In the rows, zero is written as 128.
Rotation paths and how fast each direction turns (degrees each step):
Each turn is a multiple of 5 degrees from 10 to 175, or 0.
Each row of a path follows its step; steps can be skipped.
path 1
step 1: 146 137 158 154 157 121 94 151 142 140 116 123 140 126 135 102 149 127 132 118 119 162 143 160 146 134 128 121 128 103 148 152 115 128 167 120 89 111 132 118 142 110 133 117 127 133 104 116 131 104 132 129 136
step 2: 137 143 141 146 110 154 137 140 134 116 138 143 132 118 119 155 132 138 110 129 155 135 118 146 163 131 105 110 126 145 129 129 127 136 117 122 137 135 147 123 151 137 161 99 124 130 157 101 154 147 71 127 134
step 3: 130 136 131 111 112 117 163 145 126 138 120 124 138 137 128 127 131 116 103 110 141 140 129 142 112 119 140 79 134 126 118 144 135 129 153 135 109 143 101 105 135 145 105 127 131 159 86 116 92 116 108 100 135
step 4: 136 113 132 127 134 121 122 129 150 126 121 124 138 142 144 101 98 123 102 140 134 139 135 149 157 134 91 140 129 140 131 141 96 92 125 99 126 140 146 117 114 136 162 135 115 134 107 112 144 138 136 97 91
step 6: 165 115 128 129 100 109 158 110 119 123 152 106 140 115 138 129 87 115 114 126 126 100 119 129 110 128 120 155 137 137 116 138 147 118 153 123 125 148 143 97 107 129 89 139 132 140 134 130 125 137 116 118 91
step 9: 115 124 117 118 137 119 136 149 119 129 137 122 110 119 121 126 124 108 137 98 126 85 120 134 118 119 146 142 116 118 123 160 153 133 139 137 99 126 106 148 111 117 113 140 92 103 166 148 99 108 132 136 97
step 10: 116 115 129 165 147 110 98 127 110 116 138 137 126 97 148 103 130 151 137 129 107 119 118 116 144 138 122 131 161 151 123 146 115 107 122 127 163 106 131 126 142 88 132 136 146 132 140 113 111 95 141 149 138
step 12: 119 104 151 127 125 125 110 149 140 122 125 110 139 94 118 133 144 116 102 115 120 107 122 89 117 128 134 128 138 158 116 123 151 125 140 111 137 121 85 151 134 115 114 118 98 115 100 114 133 99 132 100 138
step 13: 100 113 113 130 157 123 119 112 126 124 106 122 143 130 170 143 162 98 119 138 156 123 153 117 133 144 101 125 121 138 111 131 94 116 112 126 127 109 122 131 151 141 166 142 154 119 141 140 113 114 130 129 131
134 124 127 126 138 123 129 122 135 129 131 135 133 126 129 130 143 131 128 131 134 122 127 130 129 132 122 135 125 131 128 125 128 129 132 134 124 127 138 117 125 134 126 130 121 134 129 127 125 128 130 130 121 => 155
123 119 125 124 126 126 121 127 121 129 123 132 127 121 134 129 128 128 123 132 115 120 123 119 123 134 116 130 128 123 130 126 130 126 125 134 123 129 126 134 123 123 129 128 125 129 131 130 120 132 125 129 133 => 20
135 118 134 133 126 135 127 124 126 124 131 132 119 123 124 129 125 122 126 126 130 125 130 131 121 127 122 128 135 134 124 124 115 133 122 125 132 128 130 126 122 121 128 117 128 132 127 128 132 130 131 128 121 => 170
131 130 124 130 128 126 127 124 125 132 129 127 121 134 135 130 125 119 126 133 127 131 127 142 121 134 129 138 131 125 136 127 136 131 131 123 121 119 121 126 131 123 126 131 121 127 124 126 132 130 126 123 124 => 140
path 2
step 0: 113 110 150 142 142 116 136 124 91 138 104 129 136 136 121 139 141 118 129 146 120 144 117 127 109 122 93 115 130 128 145 152 115 111 119 146 105 134 145 145 94 138 121 117 136 150 118 149 130 143 85 118 146
step 3: 118 109 111 148 136 119 108 142 135 129 111 102 110 141 141 154 142 144 125 130 100 143 131 124 116 148 110 108 124 150 129 125 98 124 135 148 123 132 108 144 110 124 141 149 145 102 104 121 115 127 134 170 155
step 5: 129 109 117 149 113 131 112 144 105 126 116 123 138 127 136 128 156 142 147 110 113 128 128 124 122 106 85 111 127 143 129 104 108 143 175 112 104 114 153 122 105 118 133 109 130 136 149 146 130 132 113 129 111
step 6: 137 131 119 127 141 112 138 140 136 142 140 136 138 100 132 140 132 108 142 154 125 146 157 138 113 128 137 103 82 150 84 130 110 127 149 116 129 139 117 127 146 140 128 121 165 127 126 106 122 126 127 154 107
step 8: 114 133 128 147 140 145 110 111 117 112 93 123 115 142 126 144 124 96 140 134 102 150 125 115 142 153 115 110 81 124 131 112 119 129 114 136 124 116 133 120 108 118 142 108 152 147 127 144 146 149 135 148 121
step 9: 120 165 131 137 138 121 122 120 109 149 112 132 122 129 141 126 127 141 104 124 127 105 154 133 137 124 142 129 103 135 114 143 137 96 124 100 146 89 124 159 114 133 102 111 136 149 132 101 122 105 140 136 118
step 11: 143 124 151 134 159 128 134 123 93 139 104 124 145 136 126 148 135 121 130 160 122 140 143 116 103 146 132 130 110 134 132 141 110 141 127 149 127 138 128 140 118 154 107 146 136 163 119 98 99 140 117 139 150
step 12: 133 135 116 120 125 131 146 189 124 134 108 114 123 146 122 131 129 130 116 113 125 126 104 121 137 121 143 135 129 132 139 132 172 133 131 114 133 115 125 156 140 130 91 118 167 135 115 123 124 139 109 108 141
step 13: 130 111 122 148 140 135 127 130 68 121 111 113 128 141 117 151 156 103 119 121 142 146 139 113 138 105 138 128 118 141 146 106 127 138 137 136 122 131 119 121 120 101 151 113 128 115 103 152 116 106 119 145 135
121 132 122 129 135 133 129 119 129 132 125 139 140 128 125 128 122 129 128 129 130 125 124 133 123 136 125 126 118 127 128 128 137 120 120 124 127 125 133 131 123 125 132 132 127 132 130 130 125 133 129 126 122 => 35
132 128 124 136 132 133 129 133 126 122 125 133 135 136 127 125 122 131 124 119 126 132 128 132 125 125 127 127 128 125 123 130 128 129 141 124 123 135 124 130 137 122 137 135 128 121 132 125 127 127 126 128 138 => 35
124 124 135 135 140 124 131 125 119 124 127 132 129 124 123 134 127 118 131 129 133 121 136 127 136 126 132 129 131 128 122 130 130 119 131 128 128 137 134 119 132 133 122 130 123 129 126 128 127 126 133 129 129 => 160
136 118 128 128 131 123 124 128 131 125 128 126 129 135 122 127 124 132 127 124 130 121 129 132 121 122 120 137 128 122 121 126 133 134 126 125 125 122 126 127 119 131 120 129 130 127 122 130 128 129 137 140 126 => 170
135 124 128 125 124 121 134 123 126 133 136 125 141 128 125 134 131 134 128 122 127 132 125 129 126 126 133 126 131 138 129 128 127 122 129 120 136 130 125 121 129 127 135 122 127 135 133 125 133 126 134 137 128 => 90
128 131 128 127 126 128 136 138 135 118 127 128 128 133 128 131 121 127 135 127 126 125 129 123 125 138 129 131 127 128 130 129 121 123 135 126 124 120 135 131 134 125 125 122 118 139 126 130 122 127 126 137 124 => 115
path 3
step 0: 137 117 135 155 95 113 133 136 163 115 156 146 134 107 141 137 142 156 98 117 131 144 147 130 130 115 130 114 131 154 130 139 109 137 141 135 133 88 123 143 107 113 111 138 115 116 155 168 125 152 136 129 119
step 2: 117 156 160 126 128 105 128 128 135 130 136 150 147 107 102 116 82 128 150 126 126 109 152 107 136 131 126 121 122 112 134 135 162 123 121 144 104 121 152 131 150 141 143 107 159 124 159 127 134 105 106 111 120
step 4: 144 164 90 132 102 129 132 110 114 136 161 120 97 145 166 133 130 166 127 134 123 139 116 117 114 134 138 116 112 155 125 135 125 126 135 140 137 133 145 101 118 127 136 103 152 122 111 134 131 99 154 142 113
step 5: 130 135 137 96 119 134 133 127 149 133 134 131 118 93 101 108 84 125 119 133 133 119 110 113 119 170 126 123 144 116 131 129 159 163 156 132 119 99 161 116 123 124 104 127 117 133 123 149 135 147 113 108 117
step 7: 152 127 84 140 131 99 119 92 119 122 142 118 110 129 133 117 153 154 142 114 149 107 135 147 145 144 118 125 127 126 143 149 135 124 152 143 137 155 137 132 102 131 161 115 139 130 144 137 126 96 96 144 131
step 8: 141 141 134 127 118 124 115 132 134 157 124 129 146 82 134 118 110 104 122 134 138 109 159 129 121 124 149 94 92 146 133 135 109 140 151 148 114 86 141 91 102 130 123 124 125 117 143 139 133 146 140 120 127
step 9: 108 98 127 103 135 132 116 128 126 127 102 137 101 141 126 105 137 147 127 120 117 104 111 114 117 128 104 136 107 156 110 157 134 117 110 129 102 104 129 147 154 114 94 110 156 121 106 149 124 133 140 154 115
step 12: 126 113 115 117 122 124 138 117 135 145 164 144 109 136 122 111 127 158 140 121 113 166 122 125 147 143 129 114 77 149 128 131 114 138 93 146 129 128 126 136 119 126 127 121 150 118 120 165 138 163 135 162 127
step 13: 104 115 137 127 124 112 118 125 178 129 122 126 116 133 126 86 134 136 111 141 123 124 135 106 130 167 152 126 144 140 128 156 153 139 148 136 151 123 134 99 132 118 114 127 123 131 151 129 123 90 88 116 137
128 125 121 127 128 123 120 126 131 131 129 134 128 133 130 133 132 133 114 128 130 129 132 126 134 127 126 131 133 135 125 130 131 135 123 126 135 132 127 126 124 128 129 124 126 124 118 120 132 116 126 132 137 => 120
127 136 126 125 127 128 123 114 127 127 131 131 126 131 129 130 125 131 138 127 129 122 124 124 131 122 135 130 125 128 122 123 122 132 127 134 132 126 123 129 121 128 111 133 121 121 131 126 130 131 126 127 131 => 95
123 116 126 129 134 129 133 130 131 127 121 122 117 134 127 126 128 125 128 131 126 123 134 126 134 130 129 134 112 131 129 128 124 131 130 128 125 129 124 121 128 135 132 134 122 122 129 129 135 131 123 131 131 => 20
130 124 129 132 127 126 128 135 126 131 134 139 130 126 126 133 132 127 128 124 135 126 125 130 130 138 134 123 122 119 135 133 134 142 130 119 127 127 121 127 126 122 125 134 124 124 131 126 124 131 125 125 124 => 145
128 133 121 134 131 129 127 133 129 119 124 121 132 126 129 133 129 131 126 120 127 122 127 126 125 134 124 139 128 134 131 132 134 135 132 138 133 124 124 133 140 129 122 125 125 132 134 130 122 126 125 131 127 => 170
path 4
step 1: 157 146 108 134 101 120 139 130 119 142 99 127 147 100 148 130 110 109 117 114 157 128 134 163 123 152 142 134 131 138 136 100 130 126 111 148 114 157 111 134 130 120 137 159 165 128 117 90 122 144 118 143 143
step 3: 162 141 133 143 134 94 130 119 120 117 124 133 101 125 172 140 133 127 127 114 95 121 128 116 121 132 120 128 111 150 133 152 118 117 140 120 132 120 154 164 103 119 152 166 127 139 125 161 157 116 134 94 120
step 4: 132 148 134 130 139 153 136 117 148 133 101 135 86 140 161 139 131 123 121 135 106 116 98 118 120 133 131 118 108 96 114 136 113 124 135 97 122 154 88 157 147 119 133 136 163 127 125 95 136 130 134 108 110
step 5: 138 126 124 142 109 124 133 141 155 141 96 133 122 127 114 129 150 114 150 114 91 142 130 115 101 127 122 149 140 122 118 105 122 179 109 113 158 152 122 121 143 122 114 128 128 152 165 109 135 146 140 134 98
step 6: 130 151 138 144 151 138 107 115 178 118 126 113 155 119 135 130 155 144 133 90 133 102 125 144 114 157 101 132 133 130 156 134 138 163 120 125 130 98 142 106 145 121 143 143 125 138 141 144 138 123 151 134 112
step 8: 121 137 132 83 136 136 125 109 119 152 143 117 102 155 139 142 106 147 119 150 97 121 110 105 108 113 138 147 152 159 116 108 141 148 117 141 133 124 139 114 119 112 140 94 150 132 139 113 126 116 166 141 132
step 9: 117 123 148 106 102 129 120 151 114 121 127 133 137 129 131 100 102 138 94 120 133 124 114 127 90 127 118 102 146 133 172 129 159 153 112 136 149 149 119 101 113 146 150 124 145 134 125 130 140 153 147 101 118
step 11: 128 118 141 109 109 122 134 127 132 125 117 118 151 113 128 127 113 145 133 167 105 113 165 126 104 105 176 130 132 131 152 154 142 104 149 127 104 116 152 153 129 109 118 116 107 144 140 131 153 115 132 150 105
step 12: 110 154 164 124 111 130 114 128 121 130 98 120 108 145 143 108 110 144 133 124 107 134 155 132 120 143 130 105 159 120 128 138 118 96 158 161 118 104 110 129 142 122 128 103 143 122 92 135 115 153 117 145 96
133 131 126 124 123 127 133 128 125 126 124 121 122 136 132 121 128 122 114 129 121 134 126 128 134 122 126 131 128 122 121 134 131 128 130 132 126 126 125 133 134 134 132 119 134 135 127 124 124 128 133 133 127 => 90
121 135 126 128 137 138 130 125 138 122 129 128 132 136 127 128 124 136 124 131 130 126 128 128 131 129 129 127 125 126 124 126 128 129 137 125 137 123 132 128 135 126 125 126 140 116 128 129 123 123 130 127 128 => 175
127 129 129 126 128 124 124 128 128 131 131 131 135 136 134 134 131 130 118 111 132 123 125 128 130 126 132 129 129 128 131 126 126 125 133 129 135 125 125 129 127 131 134 122 126 131 127 138 131 135 118 126 118 => 120
127 121 122 125 124 135 125 134 132 126 128 129 125 123 124 132 131 127 132 131 117 130 120 130 127 122 137 122 124 124 134 129 125 128 132 132 128 126 133 136 131 134 125 129 135 135 125 134 129 132 127 113 127 => 55
133 126 133 126 135 130 134 137 137 128 121 119 127 132 128 130 127 133 125 130 129 124 126 128 129 128 127 129 128 127 127 137 129 124 129 124 133 143 127 128 123 130 120 124 118 126 133 126 133 135 129 120 132 => 65
path 5
step 1: 129 156 147 157 126 99 140 105 127 125 130 119 139 118 129 156 124 148 111 139 139 125 151 159 148 104 160 120 130 118 160 111 131 127 90 91 137 135 112 109 167 143 94 118 141 122 137 131 134 156 149 112 143
step 2: 132 147 123 151 113 158 160 110 106 147 103 91 98 162 129 139 131 162 153 115 110 131 98 128 116 135 131 145 158 130 125 121 122 117 155 125 88 112 125 122 98 161 143 111 110 138 140 132 142 110 124 132 136
step 3: 117 129 150 132 100 125 114 123 151 158 130 113 151 109 133 161 145 108 127 86 115 136 145 123 111 146 129 142 109 96 142 115 103 126 113 158 108 145 108 161 167 129 109 145 153 108 149 141 123 134 138 149 112
step 4: 134 163 167 132 139 115 99 141 144 103 120 152 134 161 139 133 116 173 125 133 124 133 105 145 124 88 147 141 139 131 139 131 158 135 107 91 100 126 122 115 133 151 123 110 143 114 133 137 164 117 120 143 137
step 6: 136 137 154 122 112 139 119 122 156 138 117 126 133 150 122 160 104 137 109 140 148 130 123 106 126 124 123 125 110 91 138 131 94 138 110 148 141 132 109 144 167 140 184 115 135 89 121 126 166 122 141 137 108
step 7: 127 145 140 172 129 114 123 168 144 97 116 124 124 139 126 148 113 118 162 119 93 127 105 144 157 111 113 136 124 130 122 156 157 84 126 117 120 116 114 101 160 137 111 126 138 145 132 117 117 125 128 146 151
step 8: 149 109 135 146 119 129 122 93 161 136 141 107 145 134 133 133 101 157 128 132 98 110 118 127 117 163 119 133 151 115 122 134 69 144 125 119 126 165 156 139 122 134 117 89 112 118 127 115 122 129 96 115 135
step 10: 144 126 129 138 119 144 137 121 124 109 97 128 147 136 108 157 102 141 161 102 108 100 113 136 105 110 144 120 147 143 127 137 148 78 102 148 132 147 112 140 125 139 113 114 145 127 114 129 113 94 86 113 142
step 12: 102 142 90 129 115 122 149 152 125 135 101 120 128 157 129 107 108 121 116 142 118 142 97 105 102 80 132 135 157 97 117 119 122 117 98 122 108 163 108 144 146 140 125 131 120 144 100 130 163 123 130 153 122
127 135 135 129 136 130 125 130 132 122 128 122 125 120 119 126 120 128 134 124 128 131 129 139 131 127 135 125 131 133 139 135 132 130 128 127 129 131 136 132 134 123 129 133 137 129 120 133 127 124 127 128 129 => 115
129 127 132 126 133 133 124 119 126 129 122 133 129 133 124 125 127 123 122 136 127 127 131 131 125 125 129 132 126 129 136 123 123 117 126 126 121 123 130 122 125 129 131 138 130 126 122 127 127 140 121 117 131 => 85
129 126 129 125 130 132 131 132 125 130 128 128 128 136 123 121 130 126 139 125 133 138 133 124 133 119 122 124 131 126 122 123 119 128 124 133 127 132 128 137 134 130 134 135 130 119 134 133 122 130 128 130 131 => 115
122 124 133 136 135 122 128 125 121 135 135 137 139 125 128 128 126 132 122 120 131 130 123 130 132 123 131 132 129 130 131 124 122 129 132 125 132 126 125 130 131 123 136 125 128 120 123 123 133 128 138 129 131 => 140
130 116 118 133 136 124 140 123 126 122 127 120 129 126 126 126 130 129 130 131 137 123 126 126 129 131 140 134 127 133 131 127 130 127 120 133 125 130 126 134 133 132 123 129 122 128 128 126 128 127 127 126 135 => 35
